The same turns and mirrors carry the whole set onto itself and the rows of a family onto each other. Which other rows belong to the same family as each row named below? List them in the order they appear above.
These 18 rows form 3 families of 6 rows each.
Q_674: [-19  13  33  25  13  47 -52  -2 -13  -2 -16  -5  16  -4   9   1  15  15
   5   1]
Q_239: [-22  17  25  21  19  48 -44  -3 -15  -6 -10   0  16  -4  12  -3  16  20
   3   6]
Q_83: [-20  21  17  -1  -8  39 -50 -17  -1 -23 -23  -2 -22  12  -7  -2   2 -16
  18  19]
Q_978: [ 13  18  30 -22   9  48 -10 -20 -18  -7 -18  -9 -13  11   5  -4  -9 -13
   3  12]
Q_445: [-18  22  13   4  -6  38 -49 -15  -8 -18 -21   5 -25  21  -8  -3  -4 -16
  20  16]
Q_600: [  1   4  44   7   8  41 -14  16   3   6  -8   3  11   8  15  -4   3 -13
   0   4]
Q_275: [  4   6  44   0  13  37 -17  22  -2   0  -4   1   6   6  14 -11  -3 -11
  -1   1]
Q_669: [ -7  10  19 -19 -11   3 -47   7  -5 -21 -12  12  -1   6 -11 -14  21 -18
   0  13]
Q_361: [-17  22  11  -2   1  37 -46 -21  -5 -19 -16  -1 -25  17  -7  -8  -3 -13
  20  20]
Q_343: [ 11  18  25 -20  13  51 -16 -15 -26  -7 -10 -11 -18  12   4  -5 -10 -13
   8   4]
Q_618: [  6   6  49   3  12  36 -20  17   0   4  -6  -4   8   5  14   0   6 -14
  -3   4]
Q_279: [  9  16  22 -17   9  49 -10 -20 -26  -9 -18   0 -20  11   5   2  -9 -10
   4   8]
Q_172: [ -3  12   7 -20  10  30 -37  -7 -38 -18 -10   0  13  -6  -6 -10  30  19
  -6   5]
Q_212: [  0  14   8 -13  13  26 -37 -13 -41  -9 -11   2  15   2  -6  -4  32  16
  -7   5]
Q_679: [ -9   9  11 -13 -10   3 -45   6  -4 -16 -13  11   2  12 -14 -17  22 -18
   3  14]
Q_931: [-21  13  24  24  13  48 -47   4 -15  -3 -15   0  13   0   8   6  19  19
   4   9]
Q_135: [ -8  14  13 -22  -4   7 -43  13  -5 -19  -6   8   2  11 -14 -17  25 -15
   0  17]
Q_21: [ -1  17  10 -19   9  21 -38 -11 -34 -15 -14   1  20  -6  -4 -12  27  16
  -9   5]

Which other rows belong to the same family as Q_212? Q_674, Q_83, Q_275, Q_279, Q_135
Which other rows belong to the same family as Q_21? Q_239, Q_978, Q_600, Q_361, Q_679

The same turns and mirrors carry the whole set onto itself and the rows of a family onto each other. Which other rows belong to the same family as each row named below? List them in the order they appear above.
These 28 rows form 7 families of 4 rows each.
Q_52: [-33 -18  -8  -2 -14 -14  10 -25  17   9 -15  -1 -49  -6   8 -14   6  17
  -8 -10  -7  11  29   8  16]
Q_89: [-48  -8 -11   8   8 -21   8  -2  15  22   2 -31 -22 -40  -1 -29   7  15
  -1  -5  -7 -24  23  -8  -9]
Q_384: [ -2 -29   9  -8  -2 -18 -11 -10  10  11 -26 -19 -49  -4 -14  -8 -21   2
 -26  -2   4 -23  19  12 -12]
Q_213: [-14  -4  -3   3 -25 -25   2 -21  19  10 -22  -5 -44 -28   6  -6   4  34
   2  -2  -2  -5  26   1  23]
Q_173: [-14 -13 -15   4 -25  -7  -1 -26   5   9 -15  -7 -47 -18   3  -3   4  27
  -1 -13 -14   6  16   4   9]
Q_282: [-29 -15 -12  16   7 -26   8  -2   7  16  13 -42 -20 -24   3 -36  14  20
  -5  -3   2 -27  24  -4   3]
Q_115: [-40 -16  -9   7  -3 -28  -1   3  35  14  18 -25 -25 -37   0 -40   1  12
 -10   5   0 -31  32  -9  -6]
Q_727: [-29  -2  29  18 -11  -5  -1 -24  27  -1  -2 -25 -30 -29 -20 -51 -12  12
  -8   3  -4 -29   6  -9 -16]
Q_915: [-39 -16  -5   1   0 -33   4  13  16  14  13 -33 -18 -40   2 -28   1  16
 -10  -6  -7 -22  33  -8  -3]
Q_810: [ -9 -21   5 -14 -12 -21  -7 -19  23   8 -15 -17 -54   9 -11  -2 -15  -4
 -21  -8   3 -14  25  11 -10]
Q_909: [-16 -10  20  -8  -8 -11 -18  -9   8   7 -20 -19 -54  11 -13  -2 -26   4
 -13  -2  10 -23  17  -1  -7]
Q_391: [-27  -7  30  15 -28 -12  -1 -14  30   4   5 -28 -36 -28 -19 -44 -20  15
 -22   8  -4 -28  14 -13 -20]
Q_592: [-10  -4  26  19 -21  -6   9 -17  14  -5   4 -27 -35 -21 -11 -43  -4   7
  -4  16   6 -19  -5  -4 -20]
Q_777: [-28   6   0 -12 -14 -10  -2 -21   7   8 -28  -7 -45 -12  -6  -2 -11  19
  -8  -5  -5   9  24   0  19]
Q_538: [-17  -6  23  18 -19  -1  -4 -13  20 -10  13 -29 -33 -24 -23 -47 -11  24
  -2   4   0 -27   5 -12  -8]
Q_202: [-14 -22  11  -6   0 -13 -13 -24  15   9 -26 -13 -52   9 -10  -5 -22   1
 -16  -1   1 -32  16   0  -6]
Q_697: [  4 -23  10 -11  -8 -15  -2 -20   6  16 -15 -30 -52   0 -11  -3 -11   0
 -14  12   3 -26  12  -4 -19]
Q_880: [-12 -25  12  -9  -3 -18  -6 -10  13   6 -16  -8 -45  10 -13  -3 -19  -3
 -27  -6  17 -23  12   1 -13]
Q_376: [-17  -1  -5  -3 -18  -4  -9 -17  11  20 -20  -3 -50 -27   3 -11  -2  26
 -11  -9  -6  11  19   5  14]
Q_552: [ -2 -23  10  -5  -8 -21 -17 -13  10  11 -23 -29 -49   7 -19   2 -17  11
 -25   2   2 -27   8  -2   2]
Q_912: [-43 -10  -6  12   6 -21   2  -2  18  15  11 -40 -23 -34   5 -31   9  17
  -8   3  -9 -23  41  -5  -8]
Q_87: [-33   0  18  16 -20  -2   9 -12  15   4  -2 -28 -16 -32 -15 -48 -21  14
  -4   9   3 -25   4  -9 -20]
Q_867: [-32 -13  -9  10  13 -28  -3   9  14   8  11 -30 -26 -37  10 -38   0  14
 -13   0   4 -21  31  -4  -1]
Q_298: [-30  -9  -5   5 -24  -7  -5 -21  15  15 -23  -6 -45  -6  12  -5   3  21
  -4  -1  -9  10  30   8  15]
Q_41: [-34  -7  -3  -3 -21  -5   1 -11  16   8 -15  -2 -42 -12   2  -5   2  30
  -9 -10   2  15  25   3  17]
Q_206: [-21  -2  25  14 -15   6  -1 -11  23  -2   1 -30 -32 -31 -13 -52 -18  18
  -5   2   8 -19  -1   3 -15]
Q_910: [-30 -12  -9   3  10 -29   3  -4  23   5   8 -38 -31 -35   9 -21   4  33
   3   1  12 -29  33 -12   9]
Q_710: [-24  -3  30   6 -23  -3   7 -15  22   7   7 -24 -25 -29 -18 -48 -21  11
 -11  -6  -6 -20  -2 -12 -17]

Which other rows belong to the same family as Q_384? Q_376, Q_867, Q_206
Which other rows belong to the same family as Q_777? Q_115, Q_810, Q_87
Which other rows belong to the same family as Q_89? Q_52, Q_909, Q_391
Which other rows belong to the same family as Q_915? Q_880, Q_41, Q_710

